In the data rows, the value 500 means zero.
Some points:
c(215, 387, 443, 528, 787, 291, 276, 102, 306, 606, 761, 411, 752, 531, 553, 529, 571, 218, 244, 284, 556, 443, 260, 503)
c(501, 585, 459, 900, 552, 692, 875, 508, 245, 676, 580, 516, 576, 697, 548, 541, 239, 491, 489, 106, 532, 373, 574, 413)
c(494, 518, 362, 471, 427, 370, 400, 332, 688, 208, 522, 445, 492, 226, 575, 048, 363, 436, 682, 393, 717, 388, 411, 492)
c(386, 347, 427, 306, 516, 392, 611, 582, 211, 607, 425, 716, 633, 448, 498, 497, 397, 355, 310, 333, 471, 340, 363, 209)
c(287, 635, 662, 657, 622, 175, 567, 629, 258, 596, 459, 436, 408, 492, 361, 592, 339, 426, 535, 316, 552, 370, 470, 878)
c(670, 570, 425, 250, 532, 667, 437, 522, 361, 585, 432, 515, 150, 662, 433, 651, 492, 338, 743, 273, 580, 371, 547, 657)
c(113, 723, 697, 454, 362, 455, 596, 269, 705, 566, 907, 553, 524, 487, 726, 380, 294, 506, 573, 288, 324, 552, 366, 439)
c(499, 329, 574, 719, 393, 411, 158, 440, 587, 509, 594, 395, 759, 581, 584, 514, 662, 324, 517, 509, 505, 684, 709, 371)
c(307, 481, 206, 446, 254, 628, 464, 581, 424, 438, 409, 595, 618, 533, 634, 464, 398, 489, 509, 394, 423, 378, 558, 539)
c(677, 560, 293, 514, 228, 526, 427, 730, 505, 337, 325, 429, 584, 437, 417, 475, 242, 452, 270, 398, 521, 610, 470, 660)
c(517, 519, 448, 491, 648, 447, 655, 585, 587, 492, 411, 451, 452, 524, 487, 484, 495, 348, 574, 123, 421, 350, 442, 644)
c(415, 434, 329, 461, 509, 368, 495, 213, 354, 458, 569, 396, 577, 271, 513, 582, 250, 563, 508, 239, 626, 355, 510, 288)
c(532, 576, 647, 307, 311, 350, 168, 265, 399, 831, 345, 572, 739, 597, 166, 473, 147, 486, 686, 178, 626, 506, 312, 577)
c(464, 501, 434, 177, 707, 537, 435, 483, 301, 464, 507, 447, 665, 492, 513, 649, 222, 723, 407, 488, 468, 242, 445, 306)
c(652, 689, 408, 250, 139, 587, 333, 426, 616, 563, 435, 626, 497, 320, 464, 429, 581, 272, 520, 538, 467, 240, 521, 741)
c(598, 598, 503, 591, 692, 406, 449, 230, 415, 856, 466, 562, 437, 415, 314, 536, 605, 612, 429, 383, 737, 288, 504, 356)
c(345, 349, 547, 342, 516, 388, 565, 421, 467, 599, 624, 566, 605, 453, 595, 717, 556, 120, 394, 131, 654, 161, 343, 353)
c(415, 854, 554, 740, 575, 330, 494, 411, 410, 572, 470, 777, 618, 607, 619, 450, 446, 266, 582, 293, 666, 598, 413, 601)
c(502, 595, 309, 357, 464, 402, 545, 405, 786, 481, 565, 202, 850, 503, 300, 463, 598, 405, 677, 403, 730, 420, 292, 374)
c(448, 722, 531, 417, 624, 562, 461, 504, 402, 759, 483, 559, 999, 401, 833, 348, 469, 498, 453, 100, 605, 476, 339, 809)
c(549, 556, 357, 317, 598, 431, 120, 475, 448, 500, 597, 559, 589, 716, 549, 888, 223, 360, 258, 111, 517, 418, 396, 545)
c(384, 538, 288, 415, 420, 699, 582, 150, 176, 348, 724, 597, 501, 747, 459, 710, 659, 559, 567, 410, 631, 408, 510, 487)
c(598, 605, 439, 392, 534, 356, 374, 140, 459, 426, 659, 511, 551, 693, 513, 752, 190, 619, 446, 317, 618, 653, 732, 390)
c(261, 691, 366, 389, 679, 571, 316, 566, 637, 613, 244, 458, 659, 290, 415, 586, 616, 396, 440, 369, 498, 345, 639, 312)
c(418, 738, 257, 576, 601, 227, 601, 155, 362, 527, 330, 330, 449, 471, 586, 759, 552, 566, 258, 476, 365, 378, 424, 562)
c(648, 662, 294, 296, 646, 463, 718, 311, 271, 535, 486, 589, 668, 481, 558, 550, 726, 696, 529, 346, 285, 726, 182, 588)
c(608, 590, 580, 525, 332, 473, 637, 375, 471, 660, 717, 263, 572, 482, 291, 660, 526, 369, 409, 127, 350, 424, 457, 527)
c(417, 908, 470, 679, 484, 396, 397, 600, 539, 545, 835, 395, 482, 486, 280, 331, 351, 513, 123, 279, 406, 533, 523, 501)
c(565, 512, 497, 333, 309, 652, 621, 310, 344, 400, 618, 515, 430, 421, 575, 526, 444, 349, 410, 235, 640, 554, 602, 563)
c(437, 330, 346, 493, 455, 389, 629, 588, 290, 635, 618, 349, 670, 581, 419, 361, 511, 602, 352, 246, 577, 435, 664, 675)
c(463, 558, 417, 383, 484, 202, 536, 354, 467, 281, 548, 740, 721, 412, 316, 664, 620, 502, 227, 210, 591, 477, 705, 891)
c(531, 292, 247, 416, 383, 356, 570, 445, 440, 583, 234, 445, 424, 472, 373, 469, 490, 610, 352, 376, 652, 601, 271, 727)
c(460, 533, 318, 441, 389, 518, 514, 324, 657, 561, 489, 502, 597, 720, 489, 480, 517, 389, 444, 503, 679, 228, 387, 566)
c(409, 503, 372, 564, 560, 320, 571, 513, 335, 479, 412, 352, 501, 442, 571, 969, 372, 158, 307, 370, 591, 547, 314, 174)
c(614, 695, 370, 513, 622, 379, 553, 336, 589, 759, 837, 597, 701, 449, 510, 647, 438, 452, 505, 339, 530, 297, 591, 505)
c(202, 311, 311, 015, 679, 469, 492, 443, 510, 489, 466, 627, 509, 325, 304, 374, 654, 662, 615, 509, 586, 733, 611, 497)
c(481, 627, 592, 326, 512, 137, 680, 618, 356, 479, 360, 416, 488, 491, 477, 518, 367, 355, 623, 522, 614, 706, 611, 405)
c(366, 529, 513, 502, 503, 411, 638, 365, 418, 694, 219, 318, 471, 749, 614, 454, 513, 295, 448, 195, 616, 545, 604, 499)
c(458, 592, 479, 552, 613, 513, 939, 505, 599, 628, 572, 693, 819, 511, 450, 851, 402, 567, 137, 405, 578, 651, 363, 793)
c(537, 695, 529, 670, 566, 697, 546, 287, 373, 433, 471, 432, 522, 602, 400, 551, 423, 355, 257, 372, 475, 604, 386, 596)
c(437, 500, 432, 143, 580, 469, 790, 557, 449, 647, 482, 781, 591, 495, 377, 803, 224, 563, 503, 245, 484, 643, 408, 600)
c(430, 381, 365, 520, 494, 333, 647, 141, 610, 785, 360, 426, 750, 695, 365, 620, 317, 213, 687, 224, 203, 527, 645, 412)
c(575, 585, 275, 246, 523, 533, 549, 422, 445, 615, 635, 417, 696, 431, 184, 638, 421, 223, 581, 246, 612, 574, 565, 526)
c(373, 724, 311, 835, 142, 433, 293, 492, 460, 507, 456, 811, 521, 571, 336, 668, 539, 612, 407, 091, 505, 403, 419, 493)
c(519, 515, 448, 635, 515, 551, 491, 549, 424, 559, 912, 592, 677, 360, 517, 539, 577, 625, 567, 379, 785, 519, 496, 502)
c(212, 491, 664, 320, 556, 370, 659, 374, 504, 099, 400, 760, 689, 372, 416, 579, 262, 349, 397, 296, 588, 483, 237, 595)
c(612, 517, 550, 520, 541, 418, 543, 343, 579, 337, 427, 410, 642, 829, 281, 180, 547, 646, 323, 103, 397, 386, 359, 555)
c(531, 452, 398, 142, 234, 393, 396, 312, 468, 469, 610, 536, 611, 720, 383, 681, 567, 331, 478, 157, 497, 697, 502, 320)
c(305, 400, 321, 465, 483, 272, 545, 508, 470, 361, 183, 520, 656, 422, 399, 806, 459, 237, 643, 487, 630, 471, 401, 613)
c(433, 337, 520, 262, 673, 326, 448, 421, 432, 343, 703, 602, 453, 552, 418, 464, 648, 550, 634, 367, 516, 389, 429, 629)
c(453, 542, 370, 097, 328, 351, 393, 589, 425, 607, 471, 430, 424, 813, 708, 579, 583, 648, 602, 410, 468, 527, 543, 452)
c(560, 319, 599, 443, 432, 504, 357, 417, 368, 644, 551, 630, 453, 554, 311, 572, 541, 324, 532, 600, 475, 534, 275, 328)
c(513, 447, 279, 259, 458, 487, 347, 150, 554, 729, 691, 703, 454, 310, 679, 452, 333, 344, 234, 425, 628, 665, 515, 741)
c(387, 411, 018, 835, 643, 634, 576, 648, 881, 594, 738, 697, 338, 638, 505, 523, 301, 524, 547, 211, 560, 414, 422, 768)
c(460, 438, 442, 435, 237, 612, 611, 333, 463, 417, 570, 486, 855, 380, 481, 699, 449, 532, 668, 534, 482, 355, 757, 810)
c(333, 385, 530, 325, 593, 216, 729, 588, 675, 733, 316, 428, 675, 154, 627, 788, 481, 600, 297, 204, 793, 460, 246, 400)
c(390, 787, 280, 262, 613, 486, 552, 306, 417, 552, 655, 643, 635, 364, 392, 539, 592, 347, 409, 028, 409, 565, 668, 530)
c(666, 560, 540, 680, 467, 333, 429, 395, 248, 510, 464, 586, 415, 642, 194, 488, 368, 480, 316, 297, 345, 492, 672, 350)
c(325, 586, 426, 287, 492, 130, 753, 416, 330, 624, 462, 752, 726, 603, 402, 586, 446, 636, 249, 316, 937, 373, 567, 374)
c(534, 346, 576, 225, 306, 368, 647, 485, 709, 590, 543, 675, 435, 640, 522, 611, 377, 631, 407, 657, 283, 366, 700, 568)
c(347, 508, 548, 206, 541, 755, 379, 640, 655, 318, 609, 318, 752, 595, 378, 484, 556, 237, 425, 603, 577, 565, 306, 671)
c(849, 367, 554, 415, 490, 631, 479, 438, 683, 372, 382, 593, 709, 505, 638, 584, 523, 406, 450, 335, 557, 687, 587, 298)
c(634, 465, 477, 477, 592, 381, 099, 598, 286, 429, 682, 555, 687, 412, 616, 907, 550, 628, 513, 073, 315, 595, 414, 779)
c(697, 659, 137, 276, 629, 192, 822, 520, 410, 455, 773, 528, 699, 590, 482, 446, 584, 000, 710, 526, 417, 581, 215, 400)
These points spread out most along one direction. Take the direction at right angles to it along which they spread out most. Go by this last direction. For each point below, how far along it does it lie, from 0 to 99? The average is 50, and the first point in the table lies past the average. One standard deviation of the points above along it is 16.
c(386, 347, 427, 306, 516, 392, 611, 582, 211, 607, 425, 716, 633, 448, 498, 497, 397, 355, 310, 333, 471, 340, 363, 209) 76
c(384, 538, 288, 415, 420, 699, 582, 150, 176, 348, 724, 597, 501, 747, 459, 710, 659, 559, 567, 410, 631, 408, 510, 487) 40
c(417, 908, 470, 679, 484, 396, 397, 600, 539, 545, 835, 395, 482, 486, 280, 331, 351, 513, 123, 279, 406, 533, 523, 501) 29
c(849, 367, 554, 415, 490, 631, 479, 438, 683, 372, 382, 593, 709, 505, 638, 584, 523, 406, 450, 335, 557, 687, 587, 298) 40
c(415, 854, 554, 740, 575, 330, 494, 411, 410, 572, 470, 777, 618, 607, 619, 450, 446, 266, 582, 293, 666, 598, 413, 601) 49
c(531, 452, 398, 142, 234, 393, 396, 312, 468, 469, 610, 536, 611, 720, 383, 681, 567, 331, 478, 157, 497, 697, 502, 320) 45
c(437, 500, 432, 143, 580, 469, 790, 557, 449, 647, 482, 781, 591, 495, 377, 803, 224, 563, 503, 245, 484, 643, 408, 600) 74
c(534, 346, 576, 225, 306, 368, 647, 485, 709, 590, 543, 675, 435, 640, 522, 611, 377, 631, 407, 657, 283, 366, 700, 568) 39
c(463, 558, 417, 383, 484, 202, 536, 354, 467, 281, 548, 740, 721, 412, 316, 664, 620, 502, 227, 210, 591, 477, 705, 891) 54
c(652, 689, 408, 250, 139, 587, 333, 426, 616, 563, 435, 626, 497, 320, 464, 429, 581, 272, 520, 538, 467, 240, 521, 741) 18
c(598, 605, 439, 392, 534, 356, 374, 140, 459, 426, 659, 511, 551, 693, 513, 752, 190, 619, 446, 317, 618, 653, 732, 390) 45
c(202, 311, 311, 015, 679, 469, 492, 443, 510, 489, 466, 627, 509, 325, 304, 374, 654, 662, 615, 509, 586, 733, 611, 497) 56
